Rows are one point carried round by a steady rotation, each followed by how many ticks it has turned.
The counts run from 0 to 471.
[ 22  -1  10 -10  20 -14  -2 -11  -6 -14   5 -11  11   9  10  11   3   0
 -15  -9  -6   4   3   5   1  -8   7   3   5  11   5  -6   0   5   5   7
   6  -8 -10   2 -10   9  14   1  11  -4   8  -2   2  11   4  15 -20 -13
  12   8  -3  12  13  15  -9   8  11   4  -6 -15  -3   4  -3   1  -1   6
  15   4   4 -10  -9  -5  -9  11  13 -13  -2   2   5   2] : 260
[ 11 -10  -3  -5   1  -5  -8  -4   1   5   6  -8  -5   3   4  -5  -9  10
   3  -6  -5   3   2   1  13   4  11  -5  -9   1 -21   4 -11  -7   5 -10
  12   2  -6  -4   7 -17 -17   5   3  -1 -11   2 -17  16   7  10  12   3
   8  20   0  10  10   8  -7  -5  -8  -7  13   9  -9  17   4  -6 -19  -7
   2  -9  -2   2   7  -8  13   3  -3  -6 -24 -10  -3  11] : 104
[ 20  -1  12   1  11 -13 -16   8   1 -20  10   1  -1   8 -10   5   8  -5
 -20 -11 -20  14   2   0   8  -3   3   7   0  11 -17   3 -13   2   6   1
  10  -3   0  -9  -3  -9   4  -2   7   5 -10 -17  -1   7   7   6   0   4
  19   0  -8  10  25   0   0   9   0   4  -5   8  -1   9   0   3 -11   3
  10  -7  -1   5 -10  -2  -1  -3   6 -12   6 -10  -1   2] : 37
[ 22  -4  11  -3  18 -20  -2  -1  -2 -13   3   4   2   4   5  -2  -5   7
  -3 -12  -7  13  11  -4  -4  -6   2   2  -5  11 -18  -2  -8   1   0   0
  19 -14 -11  -4 -10 -18 -13  -5  17  -4  -9  -5  -4   7  10   7   9   2
  13   2   5  11  15   4  -1   5  -4  -7  -5   8   0  25   8  -1 -10  -5
  10 -12   4  -4  -3  -1   7   1  12 -11  -5  -4   0   8] : 68
[ -6  -5   7  -2   4 -11 -16  14   0 -22  11  -2  -5   5 -15   1  11  -5
 -28  -3 -24  16   1   2   8  10   7   0  10   6 -13   0  -6  -9   3  11
  -2   0   7   0  -8   2   8  -4  -1  -4  -4 -13   4   7   8   5  15  -3
  14  -1  -7   6  17  -4   4  12  -6  11  -4   0  -8   9   3   2  -7   5
   8   0  -3   6  -8   3  -9   0  14  -6  17 -10  -3  -2] : 27
[  2 -15  -1  -3  16 -11 -12   7   8 -18   9  -6   1   9  -3  -1   6   1
 -26  -6 -18  18   1  -2   6   6   8   4  10   8   3   3 -15  -3   8   6
  -5  -7   3   0  -9   7  22   7 -11  -7   2 -13   4   6  15  15   7  -6
  15   5 -10   7  14  -4  -3  12  -6  -1  10 -14  -9   9  -4   3  -1  -6
   4  -6 -14  -5  -8   9  -5   5   6  -7  -2   0 -11   4] : 277
[ -4  -8   2 -14   1  -8  -5  -3  -1 -15   8 -16   9   7   1   8   1  -1
 -31  -5  -3   1   3   2   3   4  10   4   8   9   6 -13   0 -10  10  11
  -2   4  -4  14 -12   8   4  -7  -9  -5  -3  -7   0   5   2   8  -7 -10
  17  11  -6   8  19   5 -13   8   5  14   0  -7  -9   1   0   5  -5  10
  16   8  -8   3 -16 -14 -15  14  17 -10  10  -1   0  -2] : 251
[  5  -8  10  -7  19 -25  -8   2 -10 -16  11   3   9   2   5  -2  -8   5
 -12  -6  -6   8  12   1 -17  -2  10  -3   7   5  -4  -8  -1 -11   1   6
   7  -7  -8   9 -21   0   0  -9  10 -11   0  -4   2   5   2   6  24  -3
  10  -1   2  14   5   1   0   7  -2   5   1  -2 -14  21  11   2  -7  -3
  18  -3   2  -4 -11   1  -6   6  21   2   7  -1  -5  10] : 294
[  4   3  15   0  14 -14  -5   1  -7 -21   2   5   5   0   4   2   6  -2
 -19  -7 -20  13  13  -7  -8   2   0   7  10   4   2 -12   3   0  -1  17
   3 -13  -9   2 -13   6   7  -2  11 -15   8  -5   6   2   3   9   5  -9
  10 -13   0  -2  10   0  -2  14   1   8 -16  -9 -10  13   3  -2   2   5
  14   3  11  -1  -7  11  -6   5  24  -9  20  -1   6  -4] : 20
[  1   5  10 -14   1  -1 -16  -6  -1  -1 -11  -1  -3  -1  -9  13   8  -3
 -20   5 -21   5 -17 -12  15  -1  -2   3   0   6   4  -7   9 -10  -1   8
 -14  -1  -3  -5   4   0   6   7   8  12 -10  -4   8   5   0   8  -8  -6
   5   8 -12  -4  15  16   2   4  -2   9 -10   5   8  -5 -11  -9  -3  17
   9  13  14   5  -6  11  -9  -7   2 -12   4 -17   3 -12] : 460
[ 18   0  13 -14  20 -11   0 -14  -4 -15  -5  -6   5   3   8  13   4  -3
 -17  -8  -9   7   3  -6  -2 -10  -3   7   4  10  13  -7   0   8   4   9
   2 -16 -12   0 -10   7  14   2  11  -7   9  -4   7   4   5  14 -18 -11
  11   1  -2   7  12  11  -9  10   6   2 -10 -11  -2   7  -9   1   3   5
  13   5   7  -9 -10   6 -10   5  14 -16   4   3   5  -4] : 248
[ 20  -8  10   2  13 -16 -13  16   9 -20   1   7  -1   7  -3  -1   6   2
  -9  -9 -27  23   1  -7  15   5   2   8   4   8  -8  -5 -14   6   0   7
   2  -9   2  -4   0  -9   5   4  -2  -5  -6  -9   6  10  11   3   6   5
  14  -8  -2   8  15  -4   1  10 -15   2  -9   0  -1   9  -2  -5  -7  -9
  10 -16   6   0  -6   8   4  -2  17 -11   4  -6  -4  -1] : 50
[ 16  -4   2  -5  10 -11   3  -4   0 -21  14 -14   4   7   5   3   9  -1
 -20 -16  -5   9  12   8   4   3  11   3   8   8 -12  -2  -6   4  12  11
  14  -1  -9  -3  -7   7  10  -5   1 -12  11  -5  -5  10  11  15 -12 -10
  21   8  -2   7  19   1 -11   3   7  -1  -4 -12  -6  13   0   2  -9   4
   9   1  -4  -1  -6 -12  -5  11   9 -16  -7  -2  10   3] : 23
[ 11  -5  -3  -5  -3   9 -10  -5   4  16 -11   6  -7  -1   7  -5 -11   6
   8   0 -21  10  -4 -15  27   7  -3   6  -5  -6   2  -4 -12   4  -5 -14
  -4  -9  -8  -5  20 -17  -8  14  -1  -4 -10  12  -7  10   1   8   6   1
   3   9  -4   1   6   9  -5  -5 -15 -11   4   9  -3  -1  -4  -6  -7 -10
  -2  -7   8  -4  18  16  22  -2   5  -3 -15  -8  -3   1] : 130
[-14  -8  -4 -18  -8  -1 -11  -5   2  -5  -1 -18  -5   5 -10   7   7  -3
 -33   2 -10   1 -11  -5  13  12   8   1   3  10   3  -7   4 -12   8  12
 -11   4  -1   6  -5   9   9   4  -7   7  -8  -5   1   7   9   8  -4  -6
  15  22 -11  -7  20   8  -4   1  -5   3   1   0  -1  -4 -10  -2  -8  15
   7  13  -7   6 -11  -3 -14   4   2 -12  -1 -12   1  -2] : 469
[ 15  -8   0  -3  19  -8   0  -4  -2  -3   8  -3   2   1  14 -10 -12  10
   7  -6 -10  16  16   1  -5   3  12   0   4  -5  -5   2 -10  -3  -1   2
  13 -13  -9  -3  -9   2   1   1   5 -18  11   8  -7  12   7  17  19 -10
   6   3   3   7  -2   1  -5   0  -5  -8   8 -14 -19  21  11  -3  -8 -20
   0  -5   3 -11  14  10  13   7  10  -5 -16   3   1  12] : 327
[ 10   5  10  -1   6   1 -15   0   2 -17   7  -7  -6   7  -9   8  12  -7
 -29  -4 -25  11  -3   9  18   1   8   4   5   5 -10   5  -7   3   8   8
   2   2   6  -8   2  13  28   6   0  -1   6 -10   1  11  -1  16 -11 -10
  10   3 -15  11  18   6  -2   8   5   8  -7  -8  -4  -3  -5   2  -3   8
   6   7   5   3  -2   4  -5   0   0 -12  -2 -10  -1  -5] : 5
[ 21  -5  17  -3  24 -22  -7   4  -5 -12   5   6   8   1  12   1  -9   6
  -3  -8 -11  11  12  -1  -9  -9   4   5   3   4  -5  -4  -8  -6  -4  -2
   9 -13  -7   2 -13 -10  -3  -5  13  -8  -1  -6   1   6   3   6  18   1
   6 -10   3  17   4   2   2  10   0   2  -5  -1 -11  19  10   1  -8  -8
  17  -9   9  -8  -7   9   2   4  20   0   7   4  -5   9] : 305
[ 19   2   8   5   8  -2  -9   6  -2   6  -1  10  -2   0  14  -6 -12  10
  15  -4 -27  10   7   1  15   0   4   6  -5  -8  -6  -5  -6   4  -6  -6
   3  -7  -6  -5  11 -11  -4   6   4 -11   3  10  -5  16  -5  12  18  -5
  -1  -6   2  13  -4   3  -5   0 -11   3  -4  -2 -10   7   8  -6 -10 -15
   4  -6  19  -7  16  17  19   0  12   1  -8  -3   0   5] : 348
[  2  -4   0  -4  -2   1 -10   5   6  11 -10  12  -6  -3   8  -7 -14  12
   7   1 -25  11  -1 -16  17  11  -6   5  -6  -6   2  -7  -9  -4  -9  -7
  -6  -9  -2   1  12 -21 -11  10   0  -3 -12   9   0   6  -1   2  24   6
   2  -2   0   0   1   3   0  -1 -18   0   4  10  -7   4  -1  -9  -7 -10
   5  -7   9  -3  15  20  19  -4  13   0  -4  -8  -4   5] : 119
[ -6   3  -4 -11  -2   8   0 -16 -12  17  -3  -4  -4  -6  10  -5 -17  10
   7   5  -7   0   2  -2   1   1   8 -10  -3  -9  -6   1   5 -18  -3  -2
   0  -3  -9   2   2  -3 -11   4  10  -3  -5  17 -13   9  -4  12  22 -11
  -4  23   3  -3  -4  16  -2  -9  -4  -5   9   8 -12  18   5 -10 -13  -2
  -4  10  11  -2  17   8  12   2   1  -2 -21 -11   2  10] : 134
[  2  -5  -3 -14  -8  10   0 -15   8   3 -11  -7  -8   3  -3   7   7  -4
 -26  -4  -9   5  -4 -13  23  11  -5   7  -3   3   8  -4  -4   7   7   4
  -3  -4  -5  -4  14  -2   1   9  -1   4  -6  -1   0   4   8  12 -21  -2
  17  15  -8 -13  27   9 -14   2   3  -8   0   8   4  -6 -18   0  -2   9
   0   9  -2   2   7   0   4   0   0 -18  -4 -11   4  -8] : 446
[-21  -4  -6 -13 -16  12  -4 -19  -6   7  -5  -4 -12  -3  -5  11   2  -4
 -37  -2  -7  -2  -2 -14   9  11   0  -2   3  -1  11   2  -6 -11   7  -4
 -12   1  -1   9   7   4   6   6  -6  -1  -6  -6  -4  -5  -2  14  -1  -5
  11  14 -11  -7  20   7 -10   3   6  -6   9  15  -7   0 -14   6   1   3
  -5  17 -11   5   7   2  -3   1  -4  -8   5  -8  -6  -7] : 196
[-18  -3   0 -15 -15   4  -1 -11  -5   1  -6  -3  -6  -4  -1  14  -3 -10
 -36  -1  -6  -3  -2 -18   8  12  -8   5   5   1  19 -11  -3  -8   3  -1
 -14  -4  -3  14   7   2   0   2  -5  -4  -9  -5   2  -7  -1   4  -4  -4
  13   2  -8  -7  22   1 -11   7   5   2   3  12  -5  -8 -12   9   3   9
   5  12  -4   4  -3   3  -5   3  11  -7  19  -5  -4 -11] : 207
[  9  -2  13  -9  20 -20 -10   7  -4 -14   6  -2  13   5   4   2  -3   3
  -7   2 -16   9   4   7   0  -6  16   2   8   9   0 -13   4 -10  -2  13
  -2  -6  -5   5 -18   7   9  -3   8  -6   3  -1   4  12   1   6  11  -9
   3   0  -2  14   0   7   1  11  -3  19  -8 -18 -11  11   8  -4  -4   3
  23   3  12  -3 -16   6 -11   8  21  -3   5  -2   1   5] : 281
[  3   2   3  -8  -6  -4  -7 -10 -10  13  -5   2  -1  -9   9   2 -20  10
   9  -3  -4  -2   5  -7   1  -2   0  -1 -15   0 -12  -9  -1 -13  -4 -11
   5  -1 -10   6   8 -25 -32  -2  12  -2 -18   6 -10   5  -6   2  20   1
   2   6   6   8   9  14  -4  -5  -3   1   2  23  -8  10   8  -4 -15  -4
  10   3   7   1   7  -2  13   1   7   2  -5 -12   1   7] : 125
[  4  -6  -4  -3   6  -4  -1   5  -2   2   5   3   2  -2  19 -13 -16  12
   9   1 -19   8  13   2   0   8  14  -2   5  -6  -5  -6  -3  -7  -3   3
   6  -8 -10   5  -7  -2  -8  -1   2 -19   6  12  -8  10   1  11  31 -11
   1   1   5   3  -4   1  -2  -1 -13   0   4 -11 -22  17  14  -6 -11 -15
   7  -3   8  -6  13   8  11  10  17   4  -7  -1   4  13] : 338
[ 16  -8   7   1  25 -12  -5   0  -3  -9   8   4  -1   5   6  -5  -7   8
   1  -6 -14  17  11   2 -10  -5  10  -4   6  -1  -8   7 -10  -3   0  -1
  12 -13  -6  -4 -13  -1  10   4   9 -12   8   0  -2   9  11  14  21  -7
   0   4   0  12   1   5   1   5  -2  -7   7  -8 -16  26   7  -3  -9 -14
   3  -9   3 -11   5  15   3   2   5  -3 -11   2  -8  13] : 315
[  0   3  -1 -11   0   5   5 -23 -14  15  -4  -3  -7  -5   9   1 -18  10
   7  -2  -1  -2   6  -4  -1  -4   4  -9  -8  -4  -8   4  -1 -12  -2 -10
   7  -6 -12   0   5 -12 -16   1  13   1  -6  10 -15   8  -2  17  16  -4
  -1  18   4   3   2  16  -4 -11   3 -10   5  16  -9  18   3  -6 -11  -5
  -3   9   6  -3  17   6  13   0  -4  -2 -19 -10   2  10] : 135
[  6 -14  -6  -4   8  -9 -10  11  13 -10   9  -6  -3   9  -1 -11   2  13
  -5  -6 -17  20   3   4  15  14  14   0   9   9 -15   1 -15  -1   4   9
   7  -3   3  -5  -3  -4   3   7 -11  -8  -6   0  -5  14  14   9  14   0
  15  13  -2   7   9  -3   0   0 -19  -5   7  -6 -11  12   4  -8 -11 -10
   5 -14  -6   1   0  -1  10   7   4  -7 -13  -6  -4  11] : 72
[-17   8   2 -14  -3  11   2 -23 -13   5  -6 -14  -2  -4   6  11  -6  -4
 -19   4  -9  -3  -2  -1   4   3   3  -4   4  -3  13  -9  13 -14   2  10
 -11   0 -10   7  -4  16  12   1   6  -7   7  11  -3   2  -4  14  -6 -19
   2  17  -3  -5   5  17 -11   1   7   8  -2  -4 -10  -2  -6  -4   0  11
   4  28  10  -2   8   3  -9   7   5  -7   0  -9  10  -3] : 202
[  1  -3  -9 -14 -10  11   5 -21  -3  19  -7  -5  -5  -3  13   5 -12   5
 -10  -6   2  -6   4 -16  14   7  -3   2  -9  -4   6  -2  -6  -2   6 -11
  -1  -4 -11   3  17 -10  -9   5   2  -8  -4  12 -13   4  -3  14  -8  -5
  12  19   0  -2  14  12 -16  -6   5 -12   8  14  -9   1 -11   3  -6  -3
  -4   9  -1  -5  18  -3  16   7  -2  -9 -15  -8   4   0] : 160
[  2 -16  -3  -6   4 -17  -4  10   5 -17  10  -3  -1   7  -5  -9   4   3
 -18 -10 -10  16  12  -5  -1  12   9   0   6   8 -15  -1 -14  -4   5   8
  11  -5   2   3 -11  -9  -5  -4  -3 -10  -7 -10  -3   4  19   8  19   6
  19   5   1   2  19  -6  -4   6 -15  -7   7   1 -10  20   4   1 -11  -5
   5 -14 -13   3  -6  -6   2   7  15 -10  -1   0  -5   8] : 59
